Each row has a name. After each piece below comes the name of the row it's from, unless a question asks for something else. Each question is about the rows just above it. Some pieces are copies with a little noise.

[ 66.2 -67.0  54.4 -35.1  -4.8 -18.9  27.0 -40.0  34.8 -40.0 -33.7  -8.6
   7.9 -32.8   5.3 -57.4 -14.0 -36.7  35.7  20.8  62.2  58.3 -12.4 -50.1
 -25.3  20.9   5.0 -66.4 -30.5   5.9   6.3  16.1   2.9  16.1   2.1   7.9
 -55.6 -40.0   9.4  68.2  25.2  20.9 -20.0 -37.5   9.5  38.7   9.8  32.3
  27.2  -9.8   8.3 -14.6 -40.0  42.3] : ren
[ 61.8 -76.7  57.0 -39.9  14.3 -24.6  19.6  60.1  38.3 -25.7 -26.2   0.9
  14.8 -20.3  -6.4 -67.3   1.4 -36.8  35.3   6.6  73.1  53.9 -15.1 -54.1
 -34.3  12.9  17.5 -68.9 -24.3   0.9 -18.6   8.7   2.6  10.8 -10.2  10.7
 -63.6  18.8  21.0  63.7  22.5 -20.0 -22.0 -16.0  -1.2  25.6   8.0  18.3
  31.7  -3.1  21.4 -21.4  15.8  42.2] : simil
[ 62.5 -56.3  53.8 -41.7 -14.1 -18.8  25.7  69.7  30.1 -50.0 -39.4 -10.8
   2.1 -41.9  18.2 -49.0 -20.5 -37.1  34.2  33.6  46.1  58.8 -14.5 -44.7
 -21.1  31.2  -7.1 -56.2 -32.8  14.7  23.1  21.3   3.6  19.5   7.9  11.1
 -46.4  20.1  -0.9  68.4  29.5   7.5 -21.5 -52.6  14.7  42.9   6.8  45.5
  17.3 -10.8  -4.1 -10.5  25.6  36.8] : Mozim
[ -8.7  44.3 -42.5  29.0 -38.4 -13.0  50.6   6.3  11.2 -16.3  -3.1 -79.4
  -1.5  72.5 -64.2  62.4  34.5  72.3 -45.1 -32.8 -62.8 -39.3 -36.8 -15.7
 -22.4  24.6 -22.7  45.6 -29.4  47.4  51.2 -18.9 -42.1   8.2  35.4 -32.1
  17.3  25.6  -7.2  10.9 -10.3 -14.1   9.4  16.3 -12.2  36.7   0.6  -0.8
 -12.9 -35.7   9.5  -0.3   8.0 -22.3] : Meva
[-68.5  52.9 -11.5  44.1 -12.1  -1.2  26.2 -32.6 -14.3  10.9  33.2 -55.7
  18.0 -41.3   7.3   7.0 -57.1  -1.0  -0.8 -18.9  25.6 -64.3  52.8  85.1
   1.0 -63.4  10.6  27.1  41.9 -13.9  -6.1   0.4  40.1 -46.8 -23.9 -54.6
  36.4 -44.4  42.8 -24.4 -30.3  21.6  30.9  44.6 -15.4 -34.8 -33.2   0.4
  10.9  32.3  -4.9  20.6  -1.1   5.3] : sufu
[ -8.7  44.3 -42.5  29.0 -38.4 -13.0  50.6   6.3  11.2 -16.3  -3.1 -79.4
  -1.5  72.5 -64.2  62.4  34.5  72.3 -45.1 -32.8 -62.8 -39.3 -36.8 -50.9
 -22.4  24.6 -22.7  45.6 -29.4  18.9  51.2 -18.9 -42.1  26.6  35.4 -32.1
  17.3  25.6  -7.2  10.9 -10.3 -14.1   9.4  16.3 -12.2  36.7   0.6  -0.8
 -12.9 -35.7   9.5  -0.3   8.0 -22.3] : Matif
[ 65.4 -71.6  55.6 -36.0   1.1 -21.4  26.1  65.2  37.2 -34.8 -31.4  -4.7
  11.7 -27.4  -1.1 -62.6  -8.0 -38.0  34.2  13.9  66.8  58.0 -14.1 -51.6
 -29.8  16.6  11.1 -69.8 -29.3   2.8  -1.3  13.3   4.3  12.9  -3.5   9.7
 -60.5  18.8  14.9  67.4  23.0 -12.4 -21.4 -28.3   5.6  33.0   9.6  25.5
 -39.9  -8.4  13.0 -18.1  19.2  42.4] : Tuzu
[ 54.7 -37.1  48.6 -60.8 -16.5 -27.3  16.1  60.1  22.9 -57.6 -47.2  -8.2
   0.8 -48.0  30.3 -39.9 -15.5 -33.5  36.6  47.9  27.8  55.7 -14.0 -40.3
 -20.0  44.7 -22.6 -35.8 -31.2  29.5  40.7  23.3  11.5  19.7  16.9  17.5
 -29.1  23.7  -6.2  58.1  31.0  22.8 -25.5 -70.0   9.8  41.6   4.7  57.9
   7.7 -11.9 -21.2  -7.9  30.9  19.7] : muzu
Count of [-40.0] in ren: => 4
which: [-68.5  52.9 -11.5  44.1 -12.1  -1.2  26.2 -32.6 -14.3  10.9  33.2 -55.7
  18.0 -41.3   7.3   7.0 -57.1  -1.0  -0.8 -18.9  25.6 -64.3  52.8  85.1
   1.0 -63.4  10.6  27.1  41.9 -13.9  -6.1   0.4  40.1 -46.8 -23.9 -54.6
  36.4 -44.4  42.8 -24.4 -30.3  21.6  30.9  44.6 -15.4 -34.8 -33.2   0.4
  10.9  32.3  -4.9  20.6  -1.1   5.3] => sufu
Does one of the named rows hold [-56.3  53.8 -41.7 -14.2 -18.8] side by side, in this order? => no
which: [ -8.7  44.5 -42.4  28.9 -38.4 -13.1  50.7   6.4  11.2 -16.3  -3.0 -79.4
  -1.5  72.5 -64.2  62.3  34.6  72.3 -45.0 -32.8 -62.8 -39.3 -36.9 -50.8
 -22.4  24.6 -22.7  45.5 -29.3  18.9  51.2 -18.8 -42.0  26.5  35.5 -32.2
  17.3  25.6  -7.2  10.9 -10.3 -14.2   9.4  16.5 -12.4  36.8   0.6  -0.9
 -12.8 -35.8   9.5  -0.3   7.9 -22.4] => Matif
Where do [ -8.7  44.3 -42.5  29.0 -38.4 -13.0  50.6   6.3  11.2 -16.3  -3.1 -79.4
  -1.5  72.5 -64.2  62.4  34.5  72.3 -45.1 -32.8 -62.8 -39.3 -36.8 -15.7
 -22.4  24.6 -22.7  45.6 -29.4  47.4  51.2 -18.9 -42.1   8.2  35.4 -32.1
  17.3  25.6  -7.2  10.9 -10.3 -14.1   9.4  16.3 -12.2  36.7   0.6  -0.8
 -12.9 -35.7   9.5  -0.3   8.0 -22.3] appear? => Meva

[-29.6 -31.0  23.8 -77.0 -18.3   0.5] -> simil
[ 49.8  52.2   0.5  67.0 -39.4  38.8] -> dogel
[ -1.8  -1.5 -39.7  58.1  40.4 -39.7] -> kez
[-29.6 -31.0  23.8 -77.0 -13.9  23.8] -> Mozim
which: [-29.6 -31.0  23.8 -77.0 -13.9  23.8] => Mozim
which: [-29.5 -31.0  23.8 -77.0 -13.9  23.8] => Mozim
which: [ -1.8  -1.4 -39.8  58.1  40.2 -39.7] => kez

[-33.6 -17.7  48.1  57.8 -32.0   5.3 -36.6   2.3  -0.1 -53.1  44.3  -4.6
   7.6 -29.7  47.7 -26.6  44.9]  Tuzu
[-35.0 -40.2  50.8  38.1 -12.5  24.0 -34.5  -2.8   0.1 -36.1  40.6   8.9
  25.8 -34.7  51.3 -31.6  52.2]  megus
[-12.6   0.4  46.5  59.7 -25.3   8.2 -27.6 -19.3   4.1  35.3 -31.4 -12.5
 -43.1  75.1  36.0 -22.1  41.0]  sufu
[-25.3   1.4  50.8  64.7 -40.8  -6.1 -39.1   4.4  -3.9 -31.7  20.9 -18.5
 -17.8   4.6  41.7 -27.6  37.7]  Matif
[-18.8 -40.8  25.7  -1.8   2.5  26.2  -5.3   1.3  -7.8   7.8  37.6  22.6
  13.5  25.9  31.6 -15.8  42.0]  midig
[-33.6  44.3  48.1  57.8 -32.0   5.3 -36.6   2.3  -0.1 -53.1  44.3  -4.6
   7.6 -29.7  30.6 -26.6  44.9]  Mozim
which: [-12.5   0.4  46.4  59.6 -25.3   8.3 -27.6 -19.2   4.0  35.2 -31.3 -12.4
 -43.1  74.9  36.2 -22.2  40.9] => sufu
Times [44.3] occurs in Mozim: => 2
Which row holds [-25.3   1.4  50.8  64.7 -40.8  -6.1 -39.1   4.4  -3.9 -31.7  20.9 -18.5
 -17.8   4.6  41.7 -27.6  37.7]? => Matif

[ 15.2 -11.6   1.2 -12.3] = megus
[-26.2  -1.5 -26.2  -5.8] = ren
[-24.4  -1.4 -85.2  35.0] = Tuzu
[-26.2  -1.5 -25.9  -5.8] = sufu
which: [-24.4  -1.4 -85.2  35.0] => Tuzu
Among the named rows, does one hold [ -1.4 -85.3] next to each other, in this order? => no
How many times does ren hold [-1.5]? => 1

[-37.1 -37.1 -37.1 -62.0 -62.0 -37.1 -62.0 -62.0] = kez
[ -7.5  69.8 -50.2 -11.1 -49.1  31.9  -0.4   6.2] = Matif
[ 67.5  28.2  11.3  11.3  11.3 -37.2  28.2  11.3] = Tuzu
which: [-37.1 -37.1 -37.1 -62.0 -62.0 -37.1 -62.0 -62.0] => kez
which: [ -7.4  69.8 -50.2 -11.1 -49.1  31.9  -0.4   6.2] => Matif
which: [-37.1 -37.2 -37.2 -62.0 -61.8 -37.1 -61.9 -61.9] => kez
Times [11.3] occurs in Tuzu: => 4
Count of [-37.0] in kez: => 0

[  7.4  22.2   7.4  22.1   6.8 -19.0  22.1  22.1] = muzu
[-41.1  -8.2 -20.9 -69.8 -87.9 -82.4  40.5  -1.0] = sufu
[ 54.7 -18.3 -35.1 -31.9  26.7  58.0  58.0   7.2] = Tuzu
[-41.1  -8.2 -20.9 -69.8 -87.9 -82.4  40.5  -2.9] = megus
[  9.0 -51.2 -18.2 -24.8 -24.8  16.3 -40.7   6.1] = ren
which: [  9.0 -51.1 -18.3 -24.9 -25.0  16.1 -40.7   6.2] => ren
[-41.1  -8.2 -20.9 -69.8 -87.9 -82.4  40.5  -2.9] is in which row? => megus
Among the named rows, does one hold [-31.9 -35.1 -18.3] next to each other, in this order? => no
which: [ 54.7 -18.2 -35.1 -31.9  26.6  58.0  58.0   7.2] => Tuzu
Times [-18.4] occurs in Tuzu: => 0
which: [-41.1  -8.1 -20.9 -69.9 -87.9 -82.3  40.5  -1.0] => sufu
How many times does muzu hold [22.1]? => 3

[-12.2   7.2 -12.2  12.6   4.2  44.9 -15.9  49.3  -8.4 -20.3  -5.4  23.9
   1.7  70.8  14.3  26.8   4.0 -12.2  12.6   9.2] -> Tuzu
[ 39.2  -4.8 -13.7  15.2  53.4  32.7  -2.1 -59.2  52.5 -12.3  -5.1  20.2
  25.5 -17.9  28.3  14.3  17.6  44.6  19.0  67.8] -> midig
[-38.2  10.9  14.1  -2.6 -46.8  14.6 -17.3  72.8 -42.8  -6.9 -15.3  -1.9
 -24.8  60.4 -27.7   4.5 -18.5 -33.4 -55.6 -36.9] -> Meva
which: [ 39.1  -4.8 -13.7  15.2  53.5  32.7  -2.1 -59.2  52.4 -12.1  -5.2  20.2
  25.5 -17.9  28.2  14.2  17.5  44.7  19.0  67.8] => midig
which: [-38.2  11.1  14.2  -2.5 -47.0  14.6 -17.4  72.6 -42.8  -6.9 -15.3  -1.9
 -24.9  60.3 -27.6   4.5 -18.6 -33.2 -55.8 -36.9] => Meva
Times [-12.3] occurs in Tuzu: => 0
Among the named rows, does one hold [ 1.7 70.9 14.3 26.8] next to each other, in this order? => no
Among the named rows, does one hold [ 10.9 -38.2] next to each other, in this order? => no
Does one of the named rows hold [-17.9  28.3] side by side, in this order? => yes

